In the rows, 128 means zero.
A single turn carries every row of the set below to another of its rows. Some are shown first; where does it send the rows asked next?
Benu: [119 157 146 129  82  90 119 103 141 131 148 139 135 123  91 122 143 131
 128 177 129 146  99 126 141 155 159 146]
nibi: [117 109 127 136 131 134 139  90 158 136 119 156  82 148 142  80 168 154
 137 154 158  90 111 149 131 117 113 135]
Nubev: [136  80 105 117 156 112 108 112 128 114 115  92 129 126 132 135 138 100
 130 162  70 110 120 141 117 130 143 124]
Vir: [117 154  83 165 144 124 169 134 143 137 104 134 104 124 152 122 137 140
  97 175 112 123  97 108 116 136 116 148]
nogum: [134 128 142 153 144 102 136 146 141 158 101 129 117 106 149 102 155  97
 111 162 151  94 156 137 139 149 167 117]
vefe: [144 167 128 174 128 131 139 119 124 140  96 154  93 146 180 114 149 134
 134 101 155 121  88 138 144 124 156 142]
raso: [145 136 119 121 124  83 120 151 157 114 136 129 137 104 174 154 173  93
 114 130 116 135 129 103 172 114 135  99]
kas: [135 106 103 138 128 164  76 148 143 129 154 149 114 156  89 133 157 133
 118 147 148  99 124 103 144 110 138 166]
Tid: [122 150 131 144 123 110 117 115 174 124 140 109 100 135 108 113 118 136
  85  74 137 136  93 129 161 143 135 143]
fot: [150 132 104 102 160  92  93  85 131 125 163 113 139 121 141 130 173 119
 145 168 116 131 123 136 120 108 121 107]
bofe: [123 112  71 135 105 156 123 136 128  99 152 147  98 149 134 134 161 180
 145 110 131 160 140  80 131 130 139 124]
naku: [112 136 103 131 157 172 126 131 143 121 149 115  61 125 123 128 134  94
 162 116 135 143 159 135 125 153 123 147]
vubab: [104 129 124  82 129 116 142  84 119 106 116 142 108  98 121 143 118 123
 130  83 148 148 138 137 156 139 142 132]
redop: [163 112 121 136 100 149 129 145 121 145 108 128 137 146 159 164 151 145
 168 136 119 149 134 148 115 175  99 102]
runin: [179 150  85 146 120  99 147 129 164 113 132 141 155 109 158 144 144 127
 113 115 105 138 162 119 168 132 132 160]
Gik: [148 141 104 136 145 100 142  96 114 135  94 133 162 133 120  93 185 179
 116 136 137 118 120 132 123 123 153 124]
ruke: [100 152 106 109 124 127 137  83 103 107 114 137 125  91 120 148 110 110
 140  89 149 137 124 130 144 147 145 128]
pog: [158 134 110 137 100 162 123 153 128 155 136 123 153 140 148 161 148 148
 139 145 105 151 144 150 123 180 101 110]
Zaga: [130  91  99 129 124 157 104 148 145 127 144 152 121 138  82 134 146 124
 134 156 132  97 145 104 156  88 144 156]
Safi: [162 133 104 133 104 162 119 125 140 134 132 138 138 155 163 169 145 156
 157 148 106 149 133 158 119 186 112 112]
Der: [122 144 138 107 106 143  99 150 135 144 110 149 109 151 106 118 155 149
 173  88 111 135 152 148 141 156 157  98]
sofik: [151 101 139 176 128 105 104 122 135 110 142 105 110 179 120 126 137 141
 173 135 136 102 111 123 107 116 133 157]
neka: [170  93 102 124 105 109 162 123 174 146 148 132 119 141 174 105 115 134
 150 106 114 132 129 146 124 144 128  95]
fudel: [128  99 119 138 128 163 102 154 143 135 158 144 114 161 102 144 153 116
 127 146 121 109 137 104 159  98 162 173]
Feg: [132 101 123 125 145 127 124 149 131 170 112 105 106 154 192  98 162 158
  94 116 148 134 125 131 132 130 119 135]
Mugu: [109 191 124 141 119  95 119 108 162 146 138 134 131 134 125 151 159 116
 149 161  90 133  97 115 158 109 118 139]
nirod: [ 99 141 108 106 125 135 153  79 122 142 125 151 107  95 126 131 111 109
 131  72 138 134 133 127 156 134 139 133]

naku turns into Der
ruke turns into pog
nogum turns into Gik
Where do these go?
Safi turns into fudel
Benu turns into runin
Mugu turns into raso
Tid turns into neka
nibi turns into vefe
kas turns into nirod

A single turn carries every row of the set below to another of its rows. Some are shown first; where does it send the rows asked next?
zas: [164  74 130 112 107 111 173  64 180 196 119 115 129 113 161  97 113]
bak: [135  33 115 103 140 153 172 103 148 203  97  80 125 193 161  94 144]
Rikat: [155  79 104 140 120 151 166 127 216 192 131 137  99 185 149  96 132]
gubev: [176  63  74 142 126 152 143 132 168 205 101  88 119 151 160  97 115]
giko: [137  95 110 140 152 145 128 137 121 216 101 166 110 147 138 109 147]
nukov: [156  97 118 122 159 146 228 107 155 180  90 149 156 155 125 149 132]
sogit: [138  48 105 112 128 137 162 112 133 192 117  88 133 167 192  98 132]
gula: [184 106 140 134 106 122 201 106 160 170 108 121 134 124 131 114 110]
vini: [186  87 100 107 101 142 152  68 203 197  87 101  99 164 156  93 116]
far: [184  98 103 104 128 161 137 111 160 209  68 122 122 143  97 154 120]
Zate: [151 106 148 122 140 141 190  73 182 170 113 157 139 144 124 129 102]
fafu: [139  94 134 140 132 134 160 108 172 208 127 148  85 151 189  96 162]
vura: [144  75  98  47 164 139 179 104 149 206  69 113 108 169 133 105 153]
misav: [132  71  97 145 149 150 153 103 137 204  83 148  83 123 109 136 150]
Tur: [169 106 152 137 110 108 174  84 195 187  98 143 117 133 125 102 124]
Runub: [144  79 111  57 156 136 191  96 148 232  56 151 128 172 134 114 144]
depup: [131  89 117 141 140 160 150 135 150 244 106 141 100 183 170 102 145]
sunem: [177  71 126 118 119 133 192  74 186 198 127 110 146 116 120  91 129]
gipe: [134  82 113 135 129 140 159 108 118 211  54 151 118 132 108 146 144]
Nagek: [177  63 100 118 172 159 177 139 178 167  77 135 134 175 116 145 120]
Zama: [161  74 102  71 166 123 167  81 129 205  69 106 141 181 164 105 110]
seb: [159  38 101  86 145 143 206 107 143 196  85 129 125 185 176  80 114]
lugi: [139  92 117 138 108 139 151 108 133 246  96 153  74 167 151 115 138]
lil: [162 106 131 143 133 163 192 107 157 159 106 144 123 129 127 154 113]
Kulug: [154 101 109 113 157 136 221  86 174 183 124 121 136 149 110 153 124]
gide: [174  83  87  90 155 149 162  89 183 220  77 168 104 198 117 138 134]
sev: [141  79  90 101 119 130 126 119 118 224  80 155  94 155 125 121 144]
noni: [157  93 123 161 142 135 156  99 163 224 107 133  79 155 153 102 181]
por: [169  70 105  65 173 120 207  99 168 207  80 129 125 179 161 116 107]
dipeb: [173  48  90 100 132 143 179  82 141 185  86 100 161 170 167  88 111]

por turns into depup
vura turns into noni
seb turns into giko
Where do these go?
sogit turns into gipe
gide turns into Rikat

